The rows of Y fall into several groups, which share some directions, and each row is roughly a mix of its group's hidden directions.
Y, 113 rows:
[[  8 -15 -21   2  28 -11   4  -6 -13 -17  -4]
 [ -5  14 -11   5 -22 -20  18  11   0 -21  -6]
 [ 15  12 -15 -17  -6 -15   4   7  18 -15  20]
 [ 13   1  32   1   4  11  17   3  22   6   3]
 [ -1  13  -7  -6   3  35  18  -2   3  -5 -17]
 [-19  -2  24  20 -19  -5   4   3 -15  11  -8]
 [-12  13  -6 -22 -23  10  -6   2   2  15  21]
 [-19   7 -14   5   4  -3   2  19 -30 -15  -5]
 [-24   1  20  16   1  21   4 -16  15   1  -1]
 [  7  16  11  18 -13 -27  14 -13  -6   4  11]
 [ -8  21 -14 -17  -5  -1 -16   0  -7  26  11]
 [ 11 -19   4   8  -6   3  28  10  10 -12 -21]
 [ 18   1   1  12  35  -9  -6  -5   3  16  -3]
 [  0  -7 -23   9  12 -24  12 -18  13 -13  -4]
 [ 18  10  -3  16   7 -15  18 -13   4 -24 -10]
 [  1 -13  22   7  -9   6 -12 -27  14   5 -16]
 [-15  22 -20  14  -9  -3  20  19  -2   4   3]
 [-11  11  -7   7   2  -1  11  38 -10  -9  -9]
 [  9  -9 -27 -17  -8  15 -21   7   4   2  12]
 [ -4   0  -5 -18   3  32 -10  16 -12   1 -14]
 [  5  18  -5 -14 -11  12 -12 -18 -16 -15  19]
 [-13 -11   1 -18 -17  20  19  18  -9  -3   8]
 [ 24   3 -11 -13  12   0  -9 -13  -4  -7  29]
 [ -5 -12  17  14   9 -13 -23   6 -23  10  -9]
 [-13  17  15  24 -14 -18  11  -5  -1   9 -13]
 [ 20  14  16 -14  -1 -27  -8  -3 -13   9  -8]
 [ -3 -15   1  -7   8  30   2   4  11 -26  10]
 [ 35  -8   3 -22  -3  -9  -4 -14  11  -1   4]
 [ -1 -12  -2 -13   4 -26 -12  26  14   5  11]
 [  1 -11  15   4  10  16 -14  -1   0   6  34]
 [ 13 -10  27   1   9   6 -14  15  -7   0  25]
 [ 12  13   9   5 -23   1  33  -4  -3   6   7]
 [  3   3   1  17  13  21   0  -5 -24  -4 -26]
 [ 11  16  -5   0 -12  10  36  -8 -11  -1   7]
 [  9 -19   2 -15   2 -17 -15 -12  12 -19  18]
 [ 26   1 -10  18  14   8  15  12   1 -21  -4]
 [-13 -15   3  24  -5   9  -5  19 -17  19   5]
 [  4   1 -36   6   5  11  -4  -5   3 -17 -17]
 [ -6 -31   1  -4  -9  -2   2 -13  17 -18  17]
 [-17  15 -11  -8  12  20  -7  -1 -12  23 -14]
 [ 32 -16   7 -13   3   0   2   3  17  -2  19]
 [ 19  13 -22 -12  -9 -18  -3  10   5  20  -6]
 [  5 -26  -5  13   2  -5  16  -5  15 -27   3]
 [-19  18  19  15 -10  24  -9  -2   0   2   9]
 [  8 -12   9  -5  24  -4  -3  30   6  13  12]
 [-10  -7 -22  -4 -18  11   4   6 -11 -30  -7]
 [-24  24  -1  -8  20   9  -7  -1 -12   9  15]
 [-26  17  24  12  -8  -5 -13  -4  11  -9   0]
 [-16  11 -14  14  -2 -19  -4  11 -17  22 -10]
 [ 11   4   6  18 -23 -28  15  -6   0  -2  11]
 [ -7  16 -13   7  -4 -12  27  16 -14 -16  -1]
 [ 18  -4 -15 -18  10  -6  -3  32  -6  -5   5]
 [  9 -25 -17  13  12  18   3 -10  -1 -18   7]
 [  9  -5 -20  -7 -12  -3  -2 -12   5 -23  27]
 [  3   6 -19 -15 -12  26 -11  -4  -9  -1  23]
 [ 27  -6   9   7  11 -27   5 -12   0  -6  14]
 [ 13 -11  -1   1  10  11  30   6  -1   5 -27]
 [ 10   5   3 -23  11 -18  17 -11   2 -15 -20]
 [  1 -14 -19 -20  10  26 -16   9   6  -9  -2]
 [  0 -20 -10   6  -2  10 -14 -10  25  25  -2]
 [-11 -17   2 -19  -9   3  -7  12  19  13  23]
 [-19  15   1  10 -26  -4  16   3 -13  18  -4]
 [ -2 -25   4   9  -5  25  18  -5  10 -17   2]
 [ 12  -8 -16  -7  11 -17  28  15  15   0  -3]
 [ -8 -26 -20  -1   8 -10 -22  -3 -13 -15  -3]
 [ 14  16  23   1  -4  12  29  -9   8  -7   3]
 [ -2  18   2 -20  -4  20 -22 -21  -3  -7   2]
 [ -8  -7  11  26 -11 -24  12   3   5  -6 -19]
 [-19 -10   9  12   4  21 -23  -5 -15  -1  15]
 [-21  16  21  17  -6  12  -6 -11 -17  -6   9]
 [-20   2 -21 -12  16  19 -18  12  -7   3   1]
 [-11  10  22   1 -13  -1  -4   7   1  35  -6]
 [ -4  -5 -16 -13  21   7 -33   0  -3   6   2]
 [ 11  19  -2  -5  10  20  16  -8  -8  24 -13]
 [  4   8 -18  -2  15  -9  23  12  22  -5 -15]
 [ -6   7 -21  -4 -20  18  -2 -14  -7 -25  -5]
 [ 14 -24  -6 -22  12  -8  -4  -9   1 -14 -19]
 [ 12  -6  23  -9   2 -11  13   4 -12  27  13]
 [  2  13   5  10 -15 -13  30  -5 -17  16   3]
 [-16 -14   4  10  14  19  -3  27  -6  -9  13]
 [-12  18  -1  -1  -9  -8  -5 -12 -12 -14  32]
 [ 28  -4  -5 -21   4  22  -6   2   8  14   9]
 [  0 -23 -14  10  12   3   3 -32   8  -6   8]
 [ -5  14  31  13   2   6  -5   4  10  22  12]
 [  8 -12 -19  -4   5  11 -21   9  11  18 -22]
 [ 16   2   2 -12  -1  18  20   5  -5  30  -8]
 [-19  -4 -24   0 -21 -17  -9  10 -15  -9   4]
 [  1  -1   0 -16  14  27   5   8  -3  23 -18]
 [ -6   5  21  -8 -34   8  10   8   3 -10   9]
 [  1 -21  -7  -9  18 -19   9   1 -19 -19 -11]
 [  9  -9 -25 -11   4 -27  11   0  -9  -4 -17]
 [  1 -11 -17  12   5   2  21 -15   9 -26 -11]
 [  5   5   2 -10   0  -6  23 -19  32  -7   5]
 [  8   8  14 -27  -1  16  -5  16  15  13  13]
 [ 19  34  -7 -17  10  -8   4  -1  10   0  -4]
 [ 10   7 -14  -7  10  -8   9  26  -9   2  27]
 [ 14  -9 -26   4   9   5 -16 -12 -12 -12  19]
 [ -7  -6  17  16   7  10  -1   3  23  26  14]
 [ 16  -3  20 -15  -6   1  -8 -27  -2 -19  -8]
 [ -5   0   2  17  -3 -25  22  -7 -12 -22   7]
 [ 12   3  28  -5 -15   1   9  -6  19  -3  22]
 [-12  13  -1  10  -1  21  -7  20  -6   5  28]
 [-15  -8  21   6  11  23  -9 -13  -2  -7  20]
 [-13  14  11   9  -8   3   5  19 -19   7 -27]
 [ 17  10  23   5   2 -20  15  14  17  -7  -4]
 [ 14 -22 -17  -9  20   9  -6   2   6 -23  -3]
 [-11  15   8 -20  -7  -7  12 -17  11 -11 -24]
 [-16   6   1   1  14  -2  10 -24  11  25 -17]
 [-13   8   7  -7 -24  11  21  10 -12  21   3]
 [  3 -20 -15 -12  11   6  -1  19 -12 -26  -1]
 [-16  19  10   6  10 -14  20   5  11  15 -19]
 [-11  -3 -19   0 -27  -5  18   9 -20   7   7]
 [ 13   8 -20 -15  12  30 -12  -6   7  -4   1]]

Here is one row of each group, with its name. Which group are the others in?
[  3   1 -14 -17  13  -6 -15 -12 -25   0  21]
(28)
[-26   7   4  13 -14  -7   9  -9 -15   6 -24]
(45)
[-17   6   7  -2  -7  -3  24  -2 -19 -20  20]
(121)

[-16  -2  12  -8   7  21 -26 -22   0   0 -10]
(28)
[  9   2 -10  10  17 -13   7  -6 -14  27 -21]
(121)
[  4  -6 -24   5   9  -3 -31  -4  13 -15  -6]
(121)
[  5   0 -14 -16   9  32  19   1  -6 -12  -4]
(121)
[ -5  21  -3  20 -19 -13  16  -7  -9  17 -10]
(121)
[  8   3 -15   3 -26  13  30   3   0  -8  -3]
(121)
[ 29   6  -4 -23 -16   3  -9 -14   2 -13   3]
(28)
[ 15 -29 -24   0   2 -12  14   9   8  -4   0]
(28)
[-20  19 -12  -7   9   1  -9  -9 -26  11  13]
(121)
[ 30  10   9  -7   4 -11  -5 -10   4 -25  10]
(45)
[-11  -5   4  18   6  20  23 -12   2   5 -23]
(45)
